In the rows, zero is written as 128.
One turn moves each row of this set onto another row. After a few examples, where does it send each row asked below?
Veso: [137 114 115 146 109 119 104  98 117 126 102 112 108 128 117  97 127  95
 127 136 163 106 102  94 149 151 103 138 128 141 114 122 131 143 117 146
 113 165 125 137 125 126 154 119 149 110  97 172 110 136 116 154 115 135
 131 177]
gilu: [162 126 153 107 135 117 132 119 133 175 136 104 134 128 153 108 145 140
 134 136  81  76 140 137 115 117 167 144 105 152 138 120 144 139 148 146
 119 146 131 146 141 144 135 143 130 104 127 143  88 138 125 134 146 133
 129 119]
zago: [122 107 123 124 133 134 152 164 134 159 159 114 108 121 128 138 142 152
 134 114 145 151 103 113 126 102 170 158 128 127 132 135 124 126 164 118
 118 137 130 110 131 119  93 132 128 148  95 125 132 120 137 165 111 103
 147 135]
Bodot: [145 134 118 121 141 138 134 141 128 170  99 118 141 136 145 139 128  99
 149 122 152 158  88 135 108 121 114 129 128 102 104 141 142 137 120 142
 103 150 156 104 137 128 139 154 117 123 142 174 135 109 168 161 102 115
 149 108]
buz: [143 136 141 130 120 119 127 132  97 133 135 107 123 115 123 142 148 110
 103  94 108 139 128 161 127 154 129 141 134 159 154 148 143 128 171 182
 140 128 112 134 113 137 127 137 140 105 159 141 131 128 116 141 149 154
 159 130]
Kig: [101 155 149 137 110 133 143 124 111 163 120 164 141 117 152 150 150 141
 126 159 135 125 116 136 111 153 139 106 108 130 130  92 143 120 163 131
 144 123 109 149 121 118  94 151 137 118 127 137 173 135 107 133 110 114
 107 161]
Mekis: [ 99 126 137 106  91 132 121 126 131 134 111 140 114 137 128 150 102 120
 148 155 131 131  76 115 146 123 139 146 154 146 121 121 120  87 147 137
 116 145 108 124 123 141 175 158 117 117 134 136 143  73 146 120 154 127
 125 153]
Derin: [120 135 116 101 158 128 122 167 122  97 114 146 119 111 133 106  96  92
 114 152 151 150 113 143 111 106 117 136 124 122 155  99 150 143 131 105
  99 127 149 133 132 153 126 173 148 121 120 142 136 128 143 107 131  99
 134 145]
napos: [117 140 120 143 114 144 135 117 132 114 107 109 133 122 168  92 122 121
 141 115  99 106 118 125 119  90 143 141  83 144 107 110 156 123 114 147
 113 169 134 140 103 148 141 151 128 119 101 151 143 154 144 118 110 126
 113 120]
nar: [135 143 142  86  95  99 119 142 140 143  94 146 153 144 122 111 115  96
  98 119 126 115 100 120 143 117 122 118 122 125  91 122 137 112 144  86
  94 115 120 143  92 145 128 124 133 135 157 164 130 129 132 163 122 112
 130 131]
sil: [151 122 124 123 136 119 102 146 118 178 114 119 119 153 141 128 125  98
 136 168 148  91 119 121 102 144 109 142 128 117 118 114 119 126 150 141
 123 160 128 103 158 127 101 151 122 132 135 174 110 138  98 141 128 136
  95 164]
sar: [103 140 171 151 115 136 150 135 104 158  94 113 117 148 137 153 107 124
 144 126 156 158  97 139 106 125 132 153 145 137 165 145 130  92 135 160
 116 139 130 145 123 136 119 106 116 102 115 143 121 123 127 116 145 148
 121 119]
Rera: [130 120 128 107 130 131 130 125 105 131 159 107 126 157 163 104 163 129
 147 138 119  78 131 143 151 124 105 157 143 152 122 111 129 139 154  99
 134 145 134 112 123 130 132 144 118  92 129 176 127 122 129 129 119 109
 104 164]
vemum: [102 136 137 137 135 111 113 118 103 139 137 140 137 184 141 113 102 112
 104 160 122 119 107 111 128 136 126 122 134 116 135 152  97 135 144 155
 115 126 119 155 116 126 130 153 136 111 129 106 102 129 106 131 101  97
 159  94]
vizo: [153 126 142 124 123 127 151 118 142 137 118 143 146 140 123 118 155 154
 170 131 143 139 146 102 113 105 125 121 114 131 139 139 134 135 135 119
 157 149 114 127 120 136 130 131 138 103 136  97  77 128 163 115 123  89
 126 156]
sepi: [131 145 137 117 147 119 133 143 144 126 127 108  95 132 125 161 140 133
 142 110 107 164 114 102 115 107 140 159 114 152 133 162 144 106 113 110
 142 118 140 145 120 135 151  93 137 115 104 154 133 111 101 145 135 140
 128 154]
dotuz: [124 128 123 104 119 158 158 115 143 159  92 146 150 146 141 131 115 118
 130 114 107 111 137 132 139 120 129 118 101 119 105 138 126 113 155 129
 158 122 132  84 112 128 140 141  94 134 114 145 131 106 150 146 116 119
  93 153]
takib: [126 126 143 117 128 109 128 126 132 114 110 144 138 156 139 128 180 123
 136 165 154 141 140 103 157 142 124 168 133 107 124 148 130 145 101 127
 138 142 144 164 155 140 149 135 123 115 142 158 129  81 145 141 111 129
 129 148]
pevol: [116 128 140  81  96 111  99 149 127 134 109 114 118 106 129 142 153  93
 160 144 162 129 115 110 133 140 153 133 141 156 124 124 105 128 166 147
 170 150 106 114 117 149 131 123 133 114 153 107 108 127 147 147 133 146
 140 118]
bato: [145 126 107 150 134 162 122 137 114 143 121 133 139 111 123 153 105 132
 152 130 115 138 117 103 135 136  98 133 112 133 116 133 151 146 134 147
 107 131 126 155 103 182 153 132 156 123 114 148  75 127 128 140 128 104
 130 106]
kob: [146 143 130 109 124 125 135 152 136 153 125 148 169  93 110 112 128 123
 104 116 150  97  91 134  88 115 129 123 121 123  93 144 144 117 135 107
 117 109 100 143  99 121 107 125 110 101 128 165 121 107 123 151 119 135
 128 115]
Torap: [157 140 136 145 135 125 122 118 134 144 109 141 121 133 113 107 138 145
 132 182 147 115  90 130 107 116 156 127 108 136 122 123 112 126  98 144
 110 164 130 132 131 124 158 137 137 143 111 147 120 170 168 126 112 138
 137 147]
vedi: [140 128 144 103 131 125 129 101 107 146  95 134 147 129 142 116 152 118
 151 138 142 138 116 116 158 125 162 110 112  79 150 124 107 165 112  97
 131 140 115 100 126 130  96 100 154 119 140 141 136 132 117 115 151 122
 112 121]
seve: [141 119 109 109 130 122 116 162 146 117 161 127 131 116 128 158 167 150
 115 155 135 136 106 139 138 132 115 178 141 124 148 134 117 106 125 144
 143 121 134 129 107 119 147 147 140 108 148 144 139 100 111 107 147 106
 125 173]
fino: [121 104 110 161 112 129 126 161 144 167 114 114 130 130 137 130 134 102
 115 116 154 150  88 130  97 129 127 135 146 105 159 119 153 131 136 143
 140 141 154  91 103 115  86 152 155 120 123 139 143 104 142 128 145 135
 112 155]
tuvu: [110 141 168 125 120 112 153 128 109 117 123 123 134 117 119 101 168 109
 116 123 154  93 117 135 112 105  93 129 150 124 116 147 134 112  97  97
 151 142 133 138 108 106 129 142 129 120 124 121 158 126 156 104 131 130
 123 131]
modit: [110 113 138  85 149 108 140 109 127 134 123 142 122 108 132 138 108 117
 121 129 143 117 125  92  92 144 128 115 129  98 141 115 179 147 158 154
 122 146 157 136  84 133 127 143 137 103 120 121 108 158 125 128 143 151
 138 120]
bokog: [117 139 125 135 115 120 106 128 134 135  90 117 130 117 145 114  94  71
 114 121 103 123 112 127 136 101 103 101 149 128 111 130 128 114 154 122
 145 152 137 100 104 128 106 164 149 123 118 136 135 140  95 153 107 100
 160 130]
demaf: [106 129 145 110  88 139 121 137 136 127 105 115 144 138 153 139 102 137
  93 123  87 141  98 119 117 122 131 147 106 123 132 130 133 137 143 171
 131 119 153 116 134 151 109 163 120 124 144 121 173 123 156 121 148 136
 118 165]
rafor: [138 124 143 138 135 120 104  90 120 132 115 127 132 104 105 148 104 142
 100 153 140  91 123 128 161 127 132 128 132 116 143 125 101 136 144 130
 121 115 125 168 142 117 141 152 146 126 116 101  96 136 113 129 167 134
 135 127]
nisif: [121  76 143 113  97 144 125 147 137 122 157 113 113 137 127 154 113  91
 133 133 138 124 122 119 137 121 124 142 103 132 127 113 132 153 159 133
 154 123 135 113 140 182 124 111 151 155 110 121 149 120 139 136 131 124
 113 120]
mitir: [110 113 115 137 143 160 137 111 141 140 169 140 150 148 119  92 120  96
 126 166 108 124 114  93 131 128 132 126 140 121 131 138 131 121 134 142
 118 105 113 132 126 120 128 119 173 105 122 131 119 106  95 113 101 102
 116 105]
kaguf: [111 126 120 115 105 114 127 141 114 122 124 141 109 123 111 109 191 145
 112 152 110 163  87 109 128 130 138 136 126 130 142 131 121 102 153 132
 134 163 139 130 105 131 120 132 136 127 142  98 134 159 167 123 148 100
 138 146]
rili: [148 144 158  95 120 115 136 128 156 152 125 121 135 130 131 144 141 146
 119 154 136 106 108 127 121 111 110 140 164  85 126 117 106 140 105  94
 141 122 131 128 128 159 114 117 145 141 164 134 143 165 135 111 108 115
 128 151]
dotag: [118 120 130 138 133 151 139 139 103 148  84 122 124 144 118 105 145 103
 120 143 130 113 156 147 154 168 138 136 107 136 116 144 122 100 167 157
 127 129 120 161 145 139 116 121 136 134 136 143  95  98 114 162 140 118
 118 114]
peda: [141 126 130  90 116 113 134 129 152 155 112 110 115 128 139 115 119  83
 113 118 120 141 136 139 134 147 113 121 126 121 142 106 134 132 111 166
 136 118 104 181 149 108 129 126 145 100 114 138 176 126 102 149 135 104
 111 148]
bador: [145 137  99 126  96 126 103 125 130 139 119 123  86 104  93 133 127 111
  97 120 114 153 103 115 138 153 132 142 124 122 145 123 149 141 148 148
 136  94 154 121 114 145 158 100 167 132 119 137 107 139 132 127 143 144
 104 132]
tesa: [123 128 111 108 160 108 143 137 130 137 125 147 122 111 153 134 161  96
 121 142 131 122  94 152 141 168 159 125 171 123 154 130 107 137 102 126
 123 108 123 151 120 148 122 144 146 113 104 152 126 151 144 159 134 117
 160 150]
zin: [121 117 137 143 145 140 128  88 107 151 136  90 120 105 105  99 156 128
 120 130 115 132 123 110 167 117 109 125 151 126 148 103 142 146 144 115
 106 140 103 157 125 136 112 123 166 105 126 143 143 114 108 138 152 114
 148 111]
malod: [147 125 161 119 152 116 123  94 102 105 111 138 147 132 135 136 136 123
 142 109 154 132 103 122 141 116 128 109 103 133 123 150 116 166  84 115
 140 127 131 125 131 127 123 154 114 113 132 138 143 112 102 102 165 115
 115 122]
kure: [123 139 171  77 127 144 143 111 105 137 126 134 110 110 123 101 136 153
 129 145 126 118 112 122 105 151 123 114 124 151 100 126 133 139 149 132
 138 109 146 115  96 116 165 135 181 106 118 130 142 119 121 128 156  85
 132 155]
nel: [109 164 131 117 136 129 115 124 143 169 112 106 133  84 138 133 121 110
 110 165  93 105 104 112 106 115 133 123 118 104 106 130 144 101 126 149
 124  90 144 107 140 121 105 151 124 125 116 155 131 109  99 126 112 139
 130 108]

peda goes to tesa
demaf goes to buz
Now find these:
vedi goes to nar
Mekis goes to sar
Bodot goes to bato
rili goes to bokog
sil goes to Veso

One turn moves each row of this set onto another row. After a few examples, where does it send each row asked below?
Gakez: [126  90 123 149  94 174 132 184 121 133 120 166]
Peb: [152 106 169 147 110 147 150 169 127  83  97 135]
lobab: [152 125 124 164 119 152 162 180 125  87  89 130]
kiraf: [151 135 115 120 108 116 129 200 141  91  90 148]
Musu: [171 101 140 151 113 148 118 127 140 125 116 134]
Nogev: [156 110 144  98  94 126 125 175 120 120 130 153]
Nagik: [133 134 155 142 113 149 146 179 109 108  86 115]
kanul: [169 109 129 150 112 180 140 149 136 117 108 123]
futop: [ 99  96 128 164 127 142 123 183 135  93 108 105]
Punu: [136 104 120 156 146 129 166 174 142 104 145 145]
nat: [154  80 111 135 107 132 129 207 100  96 119 141]
zis: [143 107 126 140 134 168 117 173 143 139 124 103]
ferid: [166 105 139 120 100 121 109 144 160 108 107 154]
bagog: [122 115 139 162 133 142 110 170  85 127 128 142]
sutar: [109 130 126 143 115 110 102 144 161 117 124 120]
lufu: [120  69 103 147  96 123 129 178 140 136 111 117]
sopor: [151 106 149 111  99 146 114 193 162 103 110 163]
lol: [130  98 117 127  94 107 150 178 121  86  88 141]
nupon: [171 113  96 161  98 125 118 174 160 131 119 130]
nefi: [133 136 126 154 103  92 124 203 136 123  98 127]
rog: [149 151 150 120 128 146 120 172 134  99 126 120]
fav: [134  92 117 151 121 155  97 202 126  89  93 144]
piras: [142  95 132 149 104 143 112 149 133 130 151 102]
dopa: [130 101 129 136  83 153 114 166 134 112  91 180]
voba: [143 105 117 141 103 129 162 174 154 119 131 179]
Gasa: [120  81 137 140 119 146 103 144 127 141 110 119]
bab: [156  95 124 153 147 118 112 182  97 119 125 155]
noka: [196 122 136 154 111 145 121 171 132 107 120 134]
Bisas: [119 128 122 115 114 132 139 145 137 137 143 127]
tena: [129 133 140 120 135 128 126 151 175 124 125 136]
Fab: [116  98  87 153 130 135 142 176 118 112 134 113]
pev: [134 107 127 138 102 110 136 178 150  64 125 149]
Suta: [157  69 139 139 113 150 129 182 138  82  85 141]
Ropo: [116 112 108 155 159 135 112 161 135 112 109 120]
Dirok: [127 131 135 147 103 129 140 158 172  96 136 164]
nupe: [103 115 133 168  92 117 137 200 134  97  94 129]
fot: [131  78 139 164 133 135 104 174 102 124  92 143]
dulez: [127 107 144 176 154 116 127 168 141 108 141 125]
rel: [145 105 168 136 133 115 112 156 127  95 137 121]
vizar: [112 136 118 160 106 132 145 182 137 135  86 118]
sigol: [150 127 145 124 103 130 129 145 114  78 132 128]
kudon: [145  93  89 141 116 141 124 199 152 131  88 131]
dida: [154 127 132 152  96 124 107 173 148 160 112 127]
gef: [130 112 102 173  96 115 100 156 155 140 112 129]
Mutap: [108 122 125 132  96 155 153 173 148 124 134 162]
fek: [108  82  94 145  92 139 126 165 148 107  95 147]
rif: [127 111 135 127  97 144  98 178 105 139 117 168]
valo: [139 134 133 152 143  97 143 166 123 115 140 155]

Punu goes to kanul
noka goes to voba
sigol goes to sopor
Now find these:
nat goes to kudon
Musu goes to Dirok
pev goes to Suta

